(in the rows, 128 means zero)
Each path below is one point turned by a fixed rotation once a step. After each direction that follows a path, write how fast that rotation turns it, in degrees each step (0 if it stays still).
Each turn is a multiple of 5 degrees from 10 to 175, or 0.
Each row of a path follows its step; steps can be skipped.
Rotation 1:
step 1: [122 124 134 128 132 125 126 128 135 128 136 114 138 127 128 123 132 131
 135 118 126 123 133 127 133 135 126 124 132 143 134 129 126 137 128 133
 128 130 127 132 130 125]
step 5: [123 127 125 132 125 130 111 130 125 137 122 124 133 123 133 127 127 127
 129 134 130 126 125 141 133 128 127 136 128 121 129 130 133 131 126 129
 124 119 124 131 117 135]
step 6: [135 129 126 128 129 123 136 124 131 125 128 131 121 130 134 131 129 121
 128 133 130 130 126 126 131 131 119 133 123 123 135 121 133 122 129 115
 137 125 116 125 125 139]
step 7: [123 126 131 123 135 121 129 126 128 119 132 121 123 127 128 133 128 122
 125 130 118 134 127 130 130 136 126 124 133 124 125 135 120 128 142 135
 140 133 129 127 134 128]
step 8: [139 135 130 129 126 134 122 127 119 134 127 131 129 123 128 127 140 126
 124 133 130 128 131 130 128 132 136 119 133 127 128 130 120 122 131 132
 122 140 128 124 120 121]
step 9: [133 128 133 131 118 122 132 117 121 138 132 125 130 127 120 128 127 139
 130 132 125 122 133 125 130 114 128 126 123 125 136 128 131 128 124 123
 132 125 130 122 134 123]
step 10: [124 118 137 125 127 128 132 127 139 121 132 140 127 130 125 129 134 133
 121 121 127 126 122 125 124 124 114 130 128 135 131 136 127 125 126 130
 122 124 132 126 134 123]
step 11: [131 118 131 131 130 125 119 132 130 123 112 124 134 130 138 125 125 127
 131 117 131 121 131 136 122 131 136 129 135 132 125 132 125 131 122 126
 125 130 130 131 130 123]
step 12: [132 134 118 133 126 124 139 135 120 128 130 133 132 135 133 135 118 133
 128 126 132 129 131 129 126 130 133 122 129 133 129 113 126 132 122 123
 122 123 127 128 130 136]
step 13: [115 132 128 127 140 130 131 127 125 131 134 122 132 121 126 125 123 123
 126 125 128 139 120 115 127 121 126 127 130 127 125 127 131 138 125 136
 128 124 126 131 135 134]
[131 127 129 128 127 128 128 129 131 125 132 128 129 128 127 128 128 127
 125 129 127 131 126 126 128 126 129 130 129 130 130 130 128 131 128 130
 130 129 128 131 130 129]
115
[125 128 129 125 130 128 130 125 132 126 127 126 128 127 128 128 127 130
 127 128 127 129 125 125 128 128 125 125 129 128 128 126 126 128 130 128
 128 126 128 129 127 126]
115
Rotation 2:
step 1: [132 118 121 132 128 130 132 130 125 127 125 136 125 132 119 135 126 139
 123 123 128 123 127 124 113 120 140 132 134 123 126 128 119 132 132 129
 130 131 127 132 118 126]
step 2: [124 124 114 123 130 134 134 127 128 125 123 130 121 123 137 127 130 132
 130 121 131 121 134 135 128 128 129 133 126 127 126 136 121 128 131 123
 132 120 119 119 112 124]
step 3: [127 126 120 124 127 124 116 127 127 137 133 129 126 116 128 127 132 130
 137 128 122 131 126 136 128 129 126 126 134 116 125 129 128 124 121 126
 142 127 131 120 114 133]
step 5: [137 117 124 121 133 132 136 130 118 136 128 129 128 128 124 124 117 123
 134 129 133 118 133 131 132 136 125 131 121 136 121 125 124 130 122 119
 129 136 132 121 128 124]
step 6: [132 125 127 127 134 133 127 130 128 138 125 134 125 128 129 127 120 139
 147 132 125 121 123 128 127 130 128 121 142 126 125 125 120 136 126 123
 126 132 128 138 127 125]
step 9: [130 128 134 129 128 133 129 125 123 129 119 142 118 132 143 130 127 124
 136 122 122 131 117 126 127 128 124 134 135 124 122 125 131 123 133 131
 127 138 127 119 132 135]
step 10: [132 124 137 125 132 123 130 144 119 127 129 134 129 126 128 123 128 128
 134 125 132 127 122 134 131 132 125 129 130 144 125 124 138 126 140 129
 133 125 126 119 127 136]
step 11: [133 133 124 121 129 115 121 131 120 125 135 127 132 138 125 132 129 137
 134 125 124 126 126 124 124 127 138 122 136 139 124 119 119 132 133 126
 126 131 130 123 131 136]
step 12: [126 127 120 123 128 115 127 130 125 126 122 132 127 140 143 133 128 134
 130 121 127 121 133 120 135 126 131 128 131 133 132 134 124 126 133 140
 125 133 130 124 126 117]
step 13: [129 129 121 118 133 116 129 134 128 135 132 125 124 131 131 127 134 120
 128 122 123 127 117 135 127 132 131 130 132 126 133 125 142 128 130 131
 126 127 128 130 114 114]
[128 129 130 127 127 126 126 130 129 128 127 129 126 127 120 127 128 128
 127 126 129 129 128 128 128 129 129 128 130 129 129 128 131 127 128 129
 130 128 125 130 128 128]
110
Rotation 3:
step 0: [137 133 121 124 133 130 130 126 122 132 135 128 132 124 128 131 134 135
 131 125 127 127 126 126 132 134 125 121 134 128 127 129 135 130 120 125
 123 127 130 128 128 140]
step 1: [128 119 117 136 124 127 134 132 133 134 127 123 133 127 126 130 133 131
 132 131 131 125 120 133 128 126 127 124 132 123 128 128 135 125 125 131
 123 120 134 131 133 129]
step 2: [134 122 125 128 133 132 124 129 126 129 129 131 134 124 129 130 121 130
 136 127 120 129 117 125 133 126 118 121 130 123 116 125 130 127 124 130
 124 130 132 132 125 128]
step 3: [135 128 123 130 132 135 133 132 126 130 132 124 132 126 127 130 130 131
 123 133 120 131 127 129 132 128 132 123 130 126 130 121 139 131 122 121
 116 122 131 131 125 129]
step 4: [135 124 121 126 131 126 129 127 126 131 129 130 129 127 125 131 134 139
 133 128 132 119 119 126 123 126 123 124 127 124 126 126 131 127 119 132
 118 124 129 123 133 129]
step 5: [128 128 122 127 126 133 135 130 129 138 133 125 132 121 126 136 126 128
 130 126 123 131 122 130 132 126 122 122 132 123 123 131 129 124 125 133
 126 118 134 134 123 131]
step 7: [135 132 121 119 134 133 124 129 130 135 133 128 134 131 132 132 133 130
 132 133 128 124 126 125 129 129 123 117 129 129 128 128 137 130 121 127
 119 126 129 132 127 132]
step 8: [133 122 125 134 120 128 133 133 127 134 124 125 133 127 124 130 131 133
 131 124 131 126 122 129 128 125 125 129 135 125 125 125 133 124 121 127
 119 118 130 128 126 136]
step 9: [130 126 120 129 128 132 129 125 125 129 132 123 135 127 126 127 125 129
 133 133 123 125 118 130 132 134 120 118 127 119 118 126 125 131 126 132
 123 127 136 128 129 127]
step 10: [134 127 125 129 131 137 127 137 132 130 128 129 130 130 128 135 128 129
 124 132 120 126 124 126 130 122 127 124 125 126 128 120 135 127 124 127
 116 120 129 135 124 125]
[127 128 130 129 129 126 127 129 130 127 129 126 129 126 127 129 126 126
 128 128 126 127 125 127 128 133 128 128 126 129 126 125 129 128 128 127
 131 129 129 131 125 125]
100
Rotation 4:
step 0: [123 126 128 132 132 134 133 132 129 124 127 118 137 133 131 130 131 128
 134 128 128 134 140 132 126 131 120 122 117 132 132 137 126 124 138 132
 129 118 131 129 128 132]
step 2: [119 136 134 119 132 131 133 123 128 126 121 125 125 130 134 123 137 141
 132 128 123 130 131 132 129 132 125 134 125 138 134 122 131 129 127 129
 124 129 129 121 131 120]
step 4: [137 131 129 119 135 127 129 137 124 123 122 129 130 132 126 127 129 133
 127 130 135 130 133 135 135 136 130 131 126 131 128 143 131 133 126 131
 114 128 129 131 128 130]
step 5: [129 138 134 134 127 138 137 123 125 126 121 128 126 136 134 123 131 122
 132 131 124 119 125 132 131 131 130 127 128 126 140 134 125 126 122 132
 118 129 123 128 136 125]
step 6: [133 130 133 132 130 128 129 133 130 129 126 113 129 137 128 130 123 122
 135 128 131 136 126 130 131 135 125 131 115 135 136 130 134 125 128 135
 132 131 132 119 132 126]
step 7: [131 129 125 123 125 127 133 130 137 128 125 124 130 136 121 127 132 127
 122 130 122 131 135 133 135 141 124 124 128 124 135 131 130 135 133 131
 130 117 124 131 140 132]
step 9: [120 138 133 124 125 123 131 127 124 141 131 128 131 129 127 129 130 126
 133 131 130 130 127 132 133 142 128 124 126 132 126 127 132 118 131 126
 120 125 131 120 137 119]
step 11: [126 129 130 127 133 125 135 132 131 126 119 127 141 132 130 124 126 126
 124 141 125 118 125 130 132 126 125 123 127 130 126 134 128 127 123 139
 116 127 121 126 133 126]
step 12: [132 130 133 130 124 133 134 126 124 130 135 123 134 133 137 131 132 117
 138 124 126 125 132 133 138 122 124 127 120 132 128 133 131 128 138 131
 126 128 125 120 134 124]
step 13: [127 127 124 118 130 124 133 133 128 123 129 124 134 132 129 124 128 122
 127 133 128 131 137 137 130 139 123 122 122 127 139 126 123 124 133 130
 138 131 120 120 125 125]
[129 127 128 132 127 130 130 129 130 131 126 126 130 127 127 128 128 128
 130 128 130 127 127 130 128 126 124 127 127 126 130 130 128 130 128 128
 128 131 126 129 126 129]
60
[129 129 130 132 128 130 128 129 129 129 127 130 127 126 130 128 131 128
 128 128 124 129 126 127 128 127 127 129 126 129 126 129 127 125 128 128
 129 127 129 125 128 124]
115
